R: 3 groups of rows, each row roughly a mix of its group's hidden directions; one row fits no group:
R (83 x 12):
255	20	-185	-540	-95	152	-156	-250	-22	145	-138	125
425	-21	210	-140	299	136	-72	-399	-37	202	76	48
-91	233	-248	-70	-203	-137	63	454	194	-270	-228	-70
-41	-94	525	-34	164	278	27	-338	-32	123	128	167
-48	112	367	420	236	-57	57	-314	-91	0	124	239
224	-73	-476	-78	-66	-337	20	-189	-207	198	131	-158
230	-187	-79	-392	-155	169	-386	-30	-173	82	-16	281
175	113	43	-182	-251	439	-119	109	324	287	125	58
75	35	-412	-421	-281	-75	-53	-154	-36	309	71	3
269	68	-278	-378	-164	300	-256	-143	112	96	-176	117
-11	-170	-25	29	6	-194	169	-607	-283	-103	103	-4
-221	236	-154	268	-11	-254	252	297	205	-199	-109	-239
363	100	-135	-312	102	-12	-270	-34	-153	-138	-305	299
174	143	498	94	75	204	94	-295	12	57	155	299
-22	106	426	72	175	273	38	-447	39	8	-25	244
13	154	10	450	91	-382	39	103	-101	237	323	54
-198	-233	-260	287	-80	-282	235	-23	-130	-70	161	-366
56	330	471	158	209	-223	99	134	46	-2	116	266
243	-37	-459	-399	-117	-93	-137	-66	-143	-110	-242	19
127	165	242	-361	-77	412	-54	194	302	92	-92	101
-337	-95	-200	258	262	-230	-97	199	-141	-195	-295	-149
332	-50	-127	-489	38	223	-136	-245	4	-47	-258	12
318	-20	-111	-518	-112	236	60	-123	18	-198	-241	-12
-43	-168	-70	-502	-40	280	30	-278	-2	-146	-303	-91
-24	280	144	363	324	-94	350	-121	163	-72	-104	-204
-141	140	155	411	75	30	94	426	301	-104	9	-190
48	-66	412	-34	215	373	68	-276	-110	-188	-200	190
54	230	420	254	116	-59	86	-312	25	115	244	274
-3	203	404	265	124	112	32	-363	78	141	167	279
-302	-132	93	439	50	-190	-138	24	-122	263	334	51
179	-158	-434	-91	-62	-192	114	-228	-65	208	159	-366
249	-298	-149	-362	-93	158	-284	-239	-251	102	8	133
147	-76	101	332	37	-332	183	-264	-323	-63	296	96
386	144	266	-218	-179	183	70	333	145	97	209	153
-404	-207	131	232	-198	-122	-73	197	-21	193	392	2
-132	370	365	203	157	-57	-30	-180	234	217	132	240
-204	323	-46	306	33	-230	134	391	229	-166	-119	-79
-233	-109	-175	-357	92	180	-97	103	60	-188	-463	-169
-29	118	-249	291	-1	-210	-1	479	111	-272	-155	-146
224	130	-415	-286	-84	-35	13	107	46	-273	-373	-99
-49	-36	-366	253	-180	-410	-11	-79	-79	167	320	-147
-231	-72	-216	405	151	-445	-13	-77	-226	-88	17	-110
-275	-137	-278	393	19	-329	102	-38	-115	66	143	-286
-111	-123	-125	364	41	-97	240	162	160	-107	97	-500
-253	138	257	515	236	-154	141	6	87	121	168	-50
-50	-257	-99	-127	-88	22	199	-425	-51	267	277	-307
203	-56	-396	-435	-230	45	-47	73	-29	-212	-253	-67
-44	284	414	-10	42	207	-144	134	166	203	45	398
80	203	369	-190	-4	426	-36	-98	289	166	-15	209
191	183	362	43	-48	409	-47	27	239	232	166	230
123	10	117	317	-113	67	38	-445	-21	230	383	144
4	-183	-365	-379	-115	-233	49	217	-122	-206	-153	-243
-116	88	-345	55	-65	-533	-27	304	14	44	93	-177
49	-120	-427	-409	-261	-94	5	-254	-152	173	39	-69
-311	-15	226	-106	-209	107	76	-218	-10	401	337	156
-106	17	591	157	191	297	56	-67	142	74	121	96
198	-67	-554	-26	-87	-323	34	-54	-124	53	43	-283
379	342	-44	-33	164	38	-236	316	197	-36	-236	152
-29	-392	4	72	57	9	-16	-436	-263	232	284	-101
381	-3	30	10	319	-30	-158	-1	-167	-378	-325	129
-152	-172	-479	-257	-113	-112	-84	197	-14	-85	-212	-309
253	13	-110	320	-259	-50	-34	135	39	287	463	20
-146	47	-381	240	-189	-286	132	278	86	84	144	-305
-52	-200	-371	-167	-12	-233	7	334	-176	-232	-206	-255
237	-181	-232	-478	-46	134	-55	-352	-105	-44	-171	-77
66	-207	-76	270	274	-78	-35	-470	-270	204	124	-89
45	-106	-62	-506	-7	130	31	298	-1	-244	-342	-105
12	-178	-474	8	-96	-175	85	94	-58	-296	-178	-363
341	-151	-133	-476	-92	222	-195	-174	-137	-20	-140	136
-91	-175	-323	232	-23	-245	107	169	-124	-396	-151	-272
-285	151	-43	536	151	-316	33	178	37	41	75	-97
10	-117	-187	-345	10	-171	57	412	-109	-278	-268	-189
61	-48	468	263	341	247	69	16	157	-219	-84	-101
-378	-69	133	363	1	-155	296	-12	71	57	270	-277
-235	-305	308	-73	-233	126	-104	28	-67	231	406	117
-227	-240	-406	105	-220	-283	-238	198	-181	71	133	-45
-188	-141	324	366	128	-65	203	-199	-79	158	362	-96
395	-61	-202	-435	86	132	-136	-223	-56	-96	-267	-1
-241	-112	493	111	-59	125	-26	21	28	238	380	138
-110	-110	-355	-218	-55	-5	-116	463	51	-101	-256	-245
-91	-231	390	117	92	136	-35	-289	-107	288	356	78
387	177	206	-135	303	255	21	-306	18	-10	-221	156
159	13	-224	-494	-278	124	29	172	82	-247	-235	-36
which group is each row in? (one row of each group first):
-356	-100	128	257	-135	-96	230	-94	-1	276	404	-138 | D
319	180	-87	-239	41	113	-355	129	-30	-49	-288	352 | X
-166	-201	-484	-222	-97	-241	-21	-59	-104	-130	-170	-298 | W

11	-70	-51	-413	-1	276	-62	372	85	-161	-353	-111 | W
378	-131	-48	-53	295	-89	-110	-197	-285	-318	-258	85 | D
420	-157	-136	-27	-377	40	92	76	-82	130	404	-36 | W
353	-79	-329	-378	-37	94	-229	-137	-163	-76	-248	94 | X
412	-134	-281	-331	107	-37	-69	-349	-174	4	-112	-91 | D
-39	-59	-91	143	52	140	112	287	270	-357	-241	-397 | D
